500 stands for zero in the data rows.
Here are some points, each followed by its number:
(469, 386, 552, 581, 520, 584, 513, 477, 585, 496, 465, 399, 521, 603,
 514, 505, 572, 458, 439, 569, 383, 577, 423, 515) 0
(387, 417, 479, 361, 561, 474, 542, 494, 514, 581, 445, 544, 467, 413,
 445, 482, 458, 550, 455, 508, 471, 477, 507, 515) 1
(443, 462, 528, 487, 529, 559, 538, 395, 590, 454, 557, 516, 620, 455,
 516, 555, 338, 457, 489, 681, 402, 580, 370, 505) 2
(425, 682, 585, 592, 330, 470, 541, 470, 346, 635, 529, 472, 361, 358,
 655, 423, 591, 654, 622, 283, 777, 295, 636, 638) 3
(488, 421, 610, 604, 423, 566, 564, 395, 490, 491, 509, 467, 583, 359,
 525, 387, 659, 439, 387, 459, 548, 465, 319, 624) 4
(418, 485, 486, 413, 524, 554, 468, 427, 547, 510, 480, 613, 535, 492,
 519, 528, 450, 548, 499, 618, 422, 523, 550, 472) 5
(510, 550, 525, 461, 552, 532, 487, 504, 573, 520, 436, 489, 468, 484,
 547, 506, 457, 506, 496, 527, 499, 571, 526, 394) 6
(481, 529, 545, 483, 542, 585, 479, 518, 522, 476, 554, 482, 489, 500,
 512, 505, 470, 460, 472, 579, 479, 567, 508, 501) 7
(504, 509, 450, 512, 434, 514, 490, 451, 555, 515, 546, 541, 511, 440,
 489, 491, 496, 510, 473, 544, 513, 498, 602, 509) 8
(427, 485, 394, 468, 450, 509, 489, 479, 516, 573, 514, 486, 388, 501,
 652, 439, 352, 635, 483, 441, 558, 482, 484, 612) 9
(547, 713, 698, 320, 487, 363, 400, 605, 599, 410, 368, 352, 469, 565,
 449, 666, 314, 428, 467, 617, 424, 778, 517, 108) 10
(449, 473, 507, 554, 541, 612, 501, 569, 441, 461, 592, 538, 509, 519,
 389, 458, 581, 463, 525, 514, 480, 537, 424, 571) 11
(491, 457, 593, 638, 401, 448, 535, 407, 574, 452, 605, 411, 555, 420,
 463, 434, 610, 507, 475, 466, 529, 445, 365, 646) 12
Which five points above are nearest to each new point by angle, seen from the average point of the numbered points? Their numbers follow each, nearest first.
(560, 602, 537, 418, 513, 413, 539, 477, 435, 479, 449, 418, 517, 494,
 433, 544, 562, 521, 483, 457, 473, 373, 466, 444) 10 3 1 6 12
(439, 558, 540, 495, 398, 622, 405, 488, 698, 500, 506, 559, 452, 603,
 686, 354, 327, 465, 592, 725, 479, 541, 396, 678) 2 9 7 5 0
(435, 514, 457, 407, 555, 565, 506, 418, 546, 472, 478, 548, 567, 432,
 546, 509, 400, 551, 558, 623, 399, 514, 577, 468) 5 2 6 1 8
(743, 938, 265, 363, 782, 294, 453, 999, 194, 420, 414, 518, 147, 876,
 342, 927, 337, 525, 651, 135, 684, 417, 802, 166) 6 10 7 3 9
(479, 452, 572, 429, 504, 464, 573, 554, 453, 604, 496, 443, 424, 559,
 656, 397, 573, 419, 376, 467, 638, 476, 383, 577) 4 3 9 12 1
(561, 491, 468, 554, 496, 527, 458, 537, 483, 470, 512, 497, 532, 535,
 555, 444, 487, 446, 546, 471, 490, 582, 407, 487) 11 0 7 6 4
(375, 465, 534, 428, 499, 432, 476, 502, 455, 478, 540, 497, 460, 623,
 465, 593, 404, 525, 512, 546, 435, 553, 493, 471) 10 5 1 7 2
(374, 439, 490, 450, 495, 541, 498, 375, 526, 499, 473, 559, 522, 506,
 548, 481, 443, 501, 479, 601, 446, 603, 543, 478) 5 2 1 8 6
(629, 430, 502, 460, 500, 413, 469, 333, 557, 513, 512, 444, 504, 455,
 386, 528, 418, 523, 423, 414, 482, 541, 510, 395) 10 8 6 1 12
(425, 478, 600, 546, 543, 589, 526, 524, 591, 526, 548, 438, 484, 325,
 432, 402, 629, 324, 497, 424, 704, 650, 591, 454) 4 11 3 12 7
(494, 518, 588, 484, 489, 497, 484, 437, 528, 450, 477, 487, 574, 547,
 499, 522, 513, 518, 533, 567, 440, 471, 442, 423) 10 2 0 5 6
(550, 596, 545, 579, 481, 495, 514, 468, 521, 449, 456, 510, 611, 579,
 475, 545, 527, 474, 528, 624, 419, 459, 446, 469) 0 2 10 5 11
(491, 465, 504, 551, 505, 552, 493, 544, 497, 499, 576, 550, 462, 501,
 468, 425, 570, 457, 497, 460, 536, 524, 488, 569) 11 4 12 3 8
(594, 486, 505, 582, 530, 412, 524, 485, 450, 516, 484, 469, 536, 516,
 467, 523, 591, 424, 504, 390, 520, 413, 472, 489) 12 4 3 11 0
